In the rows, 128 means zero.
X: several groups of rows, each row roughly a mix of its group's hidden directions
X (86 x 11)
[[141 138 167 102 173 115 147 116 103 122 102]
 [140 118 117 131 145  89 143 161 105  98  90]
 [129 153 141  95 131 174 165 151 138 108 121]
 [101 117 155 123 119 106 142  83  85 117 137]
 [126 108 116 137 109  96 100  91  92 158 118]
 [133 101  97 161 121  97 118 158 151 104 105]
 [175 131  79 115 140 124 141 127 128 118 162]
 [ 97  96 139 119 113 115  90 130  79 121 134]
 [106 116 135 117 163 119 105  71 118 150 135]
 [174 125 122 113 141 111 122 137 127 140  70]
 [ 95  97 153 106 131 114  91 103  95 125 135]
 [158 121  89 101 129 149  97 150 116 162 121]
 [ 88 110 169 140 125 107 101  93 112 128 129]
 [109 165 170 123 125 146 166 103 150 122 125]
 [164 122 161 163 116  87 116 102 122 136 136]
 [ 85 113 139 117 128 121 139  98  82 113 156]
 [139 151 116 117 129 135 171 162 154 100  96]
 [110 152 111 139 104 109 150 102 175 136  99]
 [136 120 125 103 117 139 106 102  80 163 157]
 [150 113 124 173  84  96 110 116 143 135 131]
 [122 116 154 163 103  96 124  93 113 124 163]
 [ 87 151 141 121 113 118 157  99 158 122  95]
 [136 105 108 113 124 124 101 107  71 149 146]
 [ 86 140 154 102 150 158 144 121 139 104 158]
 [102 105 154 142 125 113  88  90 107 146 148]
 [ 79 129 149 113 140 129 121  81 115 143 152]
 [103 129 167 138 125 121 139 111 147 114 184]
 [148 109 129 177 118 112  90 140 160 130 147]
 [141 107 155 141 156 138  92 139 102 143 169]
 [123 110 129 104 119 124 114  94  70 147 147]
 [134 146 119 125 132 170 108 147 142 155 179]
 [111 143 178 129 124  89 137  97 148 116 112]
 [132 118 114 146  93 128 116 175  87 107 141]
 [165 124  72 111 114 107 135 153 112 117 129]
 [116 111 149 161  87 112  93  97 145 137 120]
 [113 113 137 140 138 187 116 143 122 134 170]
 [123 102 134 101 164 155 103  94 119 136 160]
 [ 78 131 137 127 127 123 118  76 143 140 154]
 [130 108  96 126 125 107 134 147 138 107  67]
 [111 137 145 161  97  85 117 136  95 114 107]
 [ 95 112 153 137 116 116  95  80 112 148 140]
 [153 141 107 149 104 140 135 177 117 122  91]
 [170 116 108 155 121 111 100 127 114 174 129]
 [124 160 114  92 130 171 167 131 148 125 137]
 [143 127 114 156 128 106  98 117  68 114 131]
 [153 114 122 158  89 113  95 112 123 154 160]
 [111 130 178 139 113 138 114 141 119 121  76]
 [146 102 134 137 117  78 127 104 103 120  89]
 [115 159 153 122 144 165 154 136 173 126 143]
 [143 111 147 135 111 102 110  90  85 146 154]
 [117 124 131  89 120 125 147  96  92 130  83]
 [102  92  90 150 132 111 114 159 125  99 144]
 [105 148 153 107 127 132 170 104 134 111  86]
 [137 135 166 163 142 177 106 128 106 122 117]
 [ 95 100 151 109 132 107  91 100  94 129 124]
 [117 110 131  70 130  98 131 110 150 134 100]
 [124  94 142  85 116 103 104 125  99  99 143]
 [132 107 113 107 166 130 102 147  85 135 158]
 [168 124  89 147 140 124 109 137 132 163 161]
 [114 107 128 133 144 124  84 100  75 134 132]
 [101 132 161 119 134  82 130  82 143 129 128]
 [163 108 101 135 111 118  97 118  92 164 134]
 [123 144 110 144  86  88 152 164 135 121 113]
 [105 101 135 166 123  88  92 109 141 116 140]
 [139 162 103 115 143 129 177 150 155 124 103]
 [143 107 144 177 117  77 118 119 130 113 136]
 [155 129 130 137 128 126 130 127 115  93 193]
 [111 111 162 127  97 134 104 162  99 108 100]
 [133 139 125 162  91 114 141 165 115 101 161]
 [154 125  92 118 157 102 116  85 105 130 148]
 [ 93 148 117 140 127 108 150 111 184 112 123]
 [119  92 130  82 148 140 108 106 121 126 167]
 [122 144  99 105 136 104 151  99  98 163 103]
 [122 100 154 148 133 103 115 157 121  77 113]
 [ 74 146 145 123 120 146 166 111 141 102 132]
 [127 149 150 153  87 101 148 161 135 104 111]
 [119 144  86  88 146 137 167 138 123 102 135]
 [160 119 125 158 106  91 126 127 153 123  84]
 [155 112 109 154 131 123  87 153 129 144 171]
 [123 109 121  95 163 114 106  76 119 144 127]
 [125 137 150 154  83 115 136 171 117  97 132]
 [119  96  94  87 143 164 117 139 132 155 135]
 [135 141 114 136 102 107 155 139 155 111  73]
 [154 122 120  90 112 159 134 142  77 124 116]
 [123 164 170 142 133 136 161 120 170 115 122]
 [148 105 116 159  86 104  92 112 125 145 113]]

one row of each group, then the others: which group is each in?
[156 130 101 135 110  93 114 142  84 110 100] -> <19>
[129 125 119 116 169 141 139 168 129  89 163] -> <91>
[108 112 142 170 105 100 124 108 122 112 170] -> <61>

[115 145 146  82 133 155 139  97  91 148 135] -> <61>
[109  97 124 137  98  99 120  93  86 124 141] -> <61>
[162 146 114 114 151 168 145 165 138 136 154] -> <91>
[140 147 159 137 119 153 139 152 149 123  73] -> <19>
[ 91 148 143 121 111 139 171 108 149 106  99] -> <61>
[134 112 128  86 150 122 121 113  70 140 115] -> <61>
[153 108  70  95 132 130 128 142 118 129 153] -> <19>
[131 113 147 175 111  89  99 117 142 143 105] -> <91>
[111 107 131 105 134 140  97 127 106 148  72] -> <19>
